One vector is turned by the same rotation once a step. Each row is the vector after some number of steps, and that number follows the row.
The counts run from 0 to 647.
[125 128  73 130 157 104 124 153  85 151 126 122 114 134 163 183 191 158
  95 148  95 166 155  98 147  92 127  83 179 112 123 164 146 151 114 123
 104 154 119 133 132 164 132 142 129 141 132 155 159 162 110 111 115  87
  92 106 111  96 141 129 153 109 142 147 104  98 146  81 119 139  74 131
 118]
16
[132 135  67 148 148 116 122 116  69 163 121 124 133 138 150 130 183 140
 111 151 139 165 165 111 157  98 127  74 173 134 136 160 134 148 119  89
  82 150 121 121 124 139  79 137 144 130 105 169 161 156 113 120 114  93
  99  75 107  77 157 120 101 117 143 130 116 110 123  76 131 129 100 112
 109]
375
[136 138  82 133 134  98 125 128  86 176 120 115 115 129 142 164 171 128
 113 151 125 178 119  99 133  81 108  72 189 106 122 188 125 131 103 114
 116 154 104  95 102 114 146 124 129 174 112 155 137 161 105 145 122  97
  81 117 132 114 128  98 150  84 134 136 133  94 146 119 139 147  86 168
 150]
403
[106 134  92 162 184 139 116 136  79 157 118 108 145 143 148 169 163 167
 106 150 125 152 138 108 151 105 108  94 176 105 136 164 176 130 106 135
  94 150 128 133 120 123 100 126 118 109 131 159 173 166  95 121 111  96
 105 113 117  82 124 152 140 119 147 145 110  84 114  77 162 156 108 122
 130]
357
[145 126  87 160 146 147 135 119  81 177 132 110 150 116 123 150 170 149
  62 131 172 149 150 118 140  97 117  70 165 107 134 164 155 117  92 103
  85 151 107 121  92 111  81 125 130 118 123 159 177 139 121 156 114 102
 107 105 119  90 135 132 133 122 132 135 123  98 120  89 144 140  96 121
 149]
59
[124 126  89 143 160 108 101 113  66 169 118 121 123 167 149 156 177 137
 104 148 131 176 140 122 138  92 107  77 185 101 112 176 148 135  92 144
 100 130 116 114 130 118 146 159 146 159 113 177 143 177 111 127 123 122
  86  97 117 100 131 126 131 100 120 145 100 107 129 105 134 164  81 159
 139]
342
[104 118  68 134 134 127 116 153  78 195 118 106 144 144 149 141 145 130
  66 143 116 171 109 109 136 103  99  67 162 108 112 188 135 109 105 131
 124 155 110  97 111 104 116 140 143 142 139 167 162 155 112 155 125  90
 102 112 131 101 116 122 130  94 136 133 119  89 130 102 173 143 100 165
 143]
113
[144 112  72 161 140 125 133 132  80 183 127 102 157 135 146 123 163 132
  65 147 157 166 138  99 135 105 127  71 150 110 127 171 143 135 116 109
  80 169 112 116 127 122  79 150 146 139 121 168 164 136 119 144 124 112
 108  86 111  98 143 117 130 116 120 152 107 120 121  67 125 132  91 130
 126]
437
[136 148  80 159 143 122 116 147  74 156 123 118 128 129 110 192 160 167
  99 136 122 150 135 106 117  85 115  80 143  97 128 181 147 124  90  96
 101 147 120  99 111 134 126 135 123 129 139 177 172 147 133 124 113  91
 112  98 136  76 127 127 135  85 145 135 123  77 120 103 137 148  80 120
 143]
100
[134 128  78 137 135  92 113 142  73 162 133 111 122 140 151 165 158 136
  77 156 114 176 119  86 125  87 103  68 182 110 125 185 131 139 111 137
 127 154 106  99 113 117 142 145 133 173 114 157 136 164 107 138 135 114
  85 106 131 112 119 114 150  96 145 143 131  99 150 115 127 134  89 166
 141]
331
[115 138  89 136 165 105  99 113  67 144 110 112 113 152 153 175 174 140
 118 151 117 183 139 108 151  88 105  95 186 109 131 171 140 144  89 133
 103 122 120 110 117 120 148 147 130 165 117 176 136 179 109 108 118 102
  85  99 118  79 115 118 135 101 144 130 130  85 126 123 125 155  87 146
 138]
177
[112 140  82 143 170 140 132 121  84 173 108 119 136 132 154 130 180 147
 114 149 142 167 147 108 176 107 129  88 167 121 137 158 144 130 115  88
  86 154 132 123 122 139  78 121 140 121 119 162 177 151 105 119 109  85
 100  88 113  84 156 126 112 114 127 137 111 104 123  73 163 140 103 114
 116]
448
[116 121  74 135 160 120 129 151  86 184 102 113 123 142 147 148 186 142
 114 152 126 178 128 103 160 101 120  94 173  93 109 179 151 131 101 126
  99 156 124 116 135 146 119 145 145 158 129 168 149 157 117 119 119  95
  97 108 122 105 148 118 129  97 110 159 100 107 128  78 137 150  76 144
 118]
108
[ 91 125  73 138 148 118  94 142  69 183 104 112 140 149 161 132 147 137
  88 150 111 165 127 117 145 112 102  79 156 125 126 179 138 121 120 127
 107 140 118 107 129 100 106 151 153 122 138 173 161 165 115 126 113  87
 111  96 112  74 126 137 105 105 149 128 109  85 119 103 179 148 110 142
 127]
195
[120 118  94 135 172 125 136  92  76 169 143 105 120 127 157 149 182 132
  92 158 162 175 137 115 155  92 119  82 210 119 145 151 148 136  97 136
 104 145 113 128  99 109 108 132 131 148  98 150 141 174  95 147 119 109
  72 102 125 104 128 123 145 126 140 124 131 103 138 102 141 152 109 143
 141]
218
[111 145  83 151 158 128 126 111  79 154 132 109 138 119 144 176 160 160
  95 141 132 150 142 100 144  84 105  79 180 125 160 164 149 135 110 102
 110 151 115 111  88 103 100 102 117 116 124 152 173 162 102 137 112  84
  96 106 125  87 120 134 151 116 172 112 145  67 129 107 161 130 118 121
 150]
533
[115 130  67 142 129  95 113 144  77 173 108 106 139 151 164 144 142 123
  90 168 105 172 112  84 123  99 101  82 167 115 124 185 124 130 126 124
 118 162 113 103 126 108 121 140 142 170 127 160 141 158 101 134 137 104
 101  98 130 107 107  96 147  90 148 139 125  91 128 107 146 131  97 165
 145]
495
[ 97 123  85 142 178 141 134 134  92 178 110 113 148 125 154 145 179 157
 105 153 128 164 135 104 177 113 122  92 178 114 140 157 160 133 108 116
  94 166 126 136 110 129  82 120 133 103 126 154 180 153 100 131 106  83
 106 106 111  92 145 134 130 114 131 138 108  94 123  73 176 141 115 115
 122]
521
[121 124  87 130 150 141 123 102  83 168 149 130 128 124 139 152 180 147
  68 121 144 154 155 128 148 108 118  58 173 121 135 156 137 128  92 116
 112 139 106 115 104 116  97 137 137 114 125 158 175 158 125 148  99  76
  94 100 103  82 133 137 117 119 139 105 121  99 138 105 157 144 111 124
 143]
379
[ 88 129  92 135 175 129 110 123  78 177 110 108 129 154 167 144 153 144
 117 159 124 171 122 114 162 104 101  95 186 112 132 175 151 118 107 145
 108 144 124 118 111  99 118 137 133 130 131 158 150 178  94 127 113  97
  95 106 119  97 122 140 120 114 143 123 122  86 119 102 177 156 111 146
 130]
124
[ 91 124  83 133 169 117 114 116  74 172 125 113 136 163 174 137 154 147
  93 158 121 171 134 115 138 105 102  67 191 124 134 167 146 135 120 150
 115 138 112 123 113 107 114 142 142 124 120 154 169 173  92 140 115  99
  92  99 116  98 123 149 128 114 159 124 110  96 136  92 183 146 108 141
 132]
52
[137 112  82 139 151 100 109 132  69 156 136 119 122 137 150 175 183 145
  77 143 129 172 151 105 141  99 124  82 179 103 112 160 149 149  97 143
  99 143 115 120 132 150 137 167 138 158 113 175 142 167 124 115 130 112
  87  94 112  93 128 115 148 109 132 144 110 105 134  94 100 147  68 147
 133]
487
[136 113  77 139 149 110 142 119  80 166 131 107 133 116 150 138 184 115
  77 161 164 175 151  98 168 101 126  93 188 125 141 157 126 144 100  97
  97 167 112 131 104 131  84 132 144 160  98 161 148 151 114 138 124  93
  94  89 118  93 140  93 145 117 120 118 136 110 133  83 115 126 106 140
 130]
148
[104 104  73 144 147 126 123 146  88 185 115  94 146 144 153 147 139 133
  64 156 122 168 107  96 146 103 101  86 176 103 125 169 149 119 103 144
 118 166 116 117 106 104 109 131 140 136 137 155 156 160 100 155 125  90
 108 117 118 103 113 124 158  99 139 133 123  90 124  94 168 145 116 159
 145]
41
[109 125  75 110 142 100 117 126  84 159 115 122 102 136 163 143 192 121
 111 158 109 180 150 107 159 103 112  70 187 127 123 174 112 142 116 112
 117 139 110 104 125 137 127 149 154 161 110 156 141 177 117 125 108  83
  83  92 118  96 143 106 109  86 140 127 118  99 150 105 146 137  87 159
 121]
629
[109 141  78 132 155 106 123 117  68 159 128 119 122 150 173 131 167 137
 124 172 120 175 161 102 154  90 111  66 200 141 142 169 127 149 135 115
 109 147 110 114 120 132 103 132 142 143  97 141 149 174  90 129 120  97
  92  83 115 102 148 119 126 117 155 126 117 113 149  91 148 131 104 144
 113]
609
[128 138  64 143 128 118 109 145  73 148 134 122 123 128 128 188 155 151
  64 133 103 149 151 100 124  98 116  63 149 125 142 172 131 139 111  98
 118 141 115 103 111 129 108 136 125 127 133 175 161 158 129 122 116  81
 106  92 110  68 121 117 130  92 172 114 130  73 133 109 132 128 101 125
 144]
245
[139 124  73 132 128 103 153 144  87 162 136 109 126 108 150 142 181 135
  83 156 137 168 140  87 143  85 129  64 176 127 134 163 132 141 128  95
 105 174  94 110 115 154  89 124 136 153 109 140 155 147 102 143 123  96
 100 101 122 112 151 106 156 113 132 142 122 116 148  78 131 117  89 146
 122]
77
[102 111  84 135 159 117  95 127  71 154 126 111 131 146 151 180 162 147
  74 139 104 164 130 114 142 110 110  83 173 113 127 160 148 135  91 150
 118 134 116 119 123 110 128 158 138 132 134 178 150 177 121 113 116  92
  92 107 106  78 104 130 138 107 153 120 120  79 135 114 140 161  97 136
 148]
647
[124 121  74 128 144 117 124 152  87 174 109 126 121 129 145 149 196 139
 101 148 112 178 142 106 166 102 127  75 171 107 108 176 133 137 105 108
  99 152 118 108 138 156 123 152 149 146 129 176 153 156 131 111 116  83
  92 104 113  94 153 112 122  88 115 145  99 115 135  76 134 141  78 134
 116]
252
[148 121  64 138 117  97 130 143  79 161 131 116 126 112 144 155 178 117
  75 149 133 170 149  77 135  91 133  75 164 124 131 171 118 149 117  86
 101 169 112 112 119 139 101 135 148 163 112 161 144 149 119 132 135 100
  99  89 119  88 139  89 138 107 132 130 131 106 140  88 109 115  91 144
 137]
241
